In the rows, zero is written as 128.
Named turns come first, each shown by rows before and after it. Which turns, in which order, take the first row of each pair that follows to the second? Write the first one first, as in the answered first pair.
K301 (before |-> after):
[178 133 108 120 102 104 154 156] |-> [112  90  81 133 141 155 144 132]
[ 85 140 186 151 141 138  70 134] |-> [172 159 143  91  90  70 137 102]
[163 167 174 143 102  91 118 183] |-> [152  99  63 100 117 119 175  94]
[109 105 108 139 137 157 118 120] |-> [141 141 150 143 115 123 102 155]
K678 (before |-> after):
[151 121 123 134 103 137 131 208] |-> [131  91  68 104 122 147 152 123]
[142 115 115  99 137 109 131 129] |-> [138 116 128 116 133 113 122 154]
[132 103 121 144 157 168 134 106] |-> [165 146 150 115 130 120 138  96]
K950 (before |-> after):
[132 148 138 147  98 117 111 126] |-> [145 143 118 146  97 117 123 144]
[ 90 154 137 130 143 148 134 109] |-> [110 178 154 125 126 128 132 115]
[144 140 130 137 118 107 135 127] |-> [148 126 105 140 121 119 149 132]
[156 118 112 130 102 111 129 152] |-> [134  94 102 139 117 126 129 140]

Each pair is 2 to 3 turns apart.
[149 139 101 121 123  82 145  92] |-> [129 120 105 167 142 118 131 182]
K678 then K950
[ 92  72 109 127 127 191  95 121] |-> [101 112 144  88 113 155  79  59]
K678 then K301
[129 162 136 146  85  87 147  79] |-> [131 126  76 148  98 107 177  99]
K950 then K950
[150 145 147 107 110 102 137  88] |-> [ 98  89 124 141 141 162 119 102]
K950 then K301
[ 77  98  93 133 156 161 102  75] |-> [102  83  60 152 146 167 130 145]
K301 then K950 then K678
[ 98 111 164 169 132 183  93 150] |-> [133  82  79 118 123 166 157  86]
K301 then K301
[111 121 118 117 128 116 125  70] |-> [115  91  85 143 137 143 138 134]
K678 then K950 then K678
[ 95 109 102 146 153 160 126 124] |-> [159 146 109 108 114 100 147 101]
K678 then K950
[173 106 104 154 115 134 162 228] |-> [ 75 134 190 172 157 170  72 168]
K678 then K301 then K950
[167 166 123  97 102  83 165 112] |-> [158 126  80 137 124 127 174 186]
K678 then K301
[192 146 162 149 110  88 133 216] |-> [207 145 145 139 101  82 151 214]
K301 then K301 then K301
[154 101 107 135 123 133 170 139] |-> [123 129 151 120 127 132 142  74]
K301 then K950 then K678
[ 90  87  98 128 162 157 125 115] |-> [151 133 149 132 123 116 124 198]
K301 then K950
[166 130 131 145 127 146 154 192] |-> [179 125 107 105 115 129 178 127]
K301 then K678
[149 129  77  81 117  98 156  93] |-> [165 162 153 118 107  88 120 181]
K950 then K678
[156 150 116 132 119 167 144 177] |-> [154 174 129  96 112 133 139  94]
K301 then K950 then K678
[ 70 107 164 150 151 160  90  90] |-> [164 158 185 140 105  88 120 174]
K301 then K301 then K678
[131  80  99  96 116 125 154  40] |-> [187 144 186 108  82  70 137 110]
K301 then K301
[156 149 143  95 112  46 148  76] |-> [133  94  59 109 132  92 186 105]
K950 then K950
[172 175 135  89 101  66 110 120] |-> [148 171 172 129 118  95  78 173]
K301 then K301 then K950
[161 141  94  98  90  90 147 120] |-> [131 155 168 144 107 110  93 171]
K301 then K301
[130 114 137 174 139 160 121 242] |-> [ 68 132 188 170 160 165  64 158]
K678 then K301
[ 94 115 126 158 145 137 118 155] |-> [118  99  81 127 134 124 153 118]
K301 then K301
[104 148 134 116 137 127  89  70] |-> [168 144  79 100 114  97 144  99]
K678 then K301 then K950
[165 158 164 149 101 138 112 193] |-> [145  93  58 114 120 164 163 103]
K950 then K678
[159 186 174 135  85  97  99 183] |-> [ 92 128  99  93 123 129 105  31]
K301 then K950 then K950
[143 111 120 164 130 147 151 177] |-> [154 150 167 156 111 120 129 154]
K950 then K678 then K678
[ 85 122 137 185 159 145  84 178] |-> [126 155 162 177 129 106  86 196]
K950 then K950
[165 133 128 131 130 136 155 213] |-> [187 159 125  91 111  95 173 148]
K678 then K678
[140 107 109 157 117 135 146 231] |-> [156 180 187 106  79  66 118 122]
K678 then K950 then K678
[ 99 100 126 183 141 141 123 162] |-> [169 144 142 139 102  72 152 151]
K950 then K301
[ 59  99  97 156 176 189 109 107] |-> [109 158 181 174 140 152  86 198]
K678 then K678
[158 170 185 110 108 111 122 153] |-> [122 111 106  84 128 151 150  62]
K301 then K950
[102 139 165 158 122 150 101 162] |-> [152 130 108 137 101 134 153 189]
K950 then K301 then K678
[111 147 183 164 135 118 101 186] |-> [129 125 134 171 131 123 135 215]
K950 then K950
[119 115 126 156 148 156 123 187] |-> [ 94 110 115 112 153 146 119  75]
K950 then K950 then K678
[163 139 116  88 115  82 132  69] |-> [ 72  97 130 142 159 159  88 103]
K950 then K301
[167 135 113  85 104 107 145  82] |-> [148 154 155  98 107 108 108  73]
K301 then K950 then K301
[111 126 141 108 135 125 109  52] |-> [128 104  94 106 135 124 140  58]
K301 then K950 then K301
[161 136 165 188 137 123 117 234] |-> [128  55  36 149 164 156 175 116]
K301 then K950
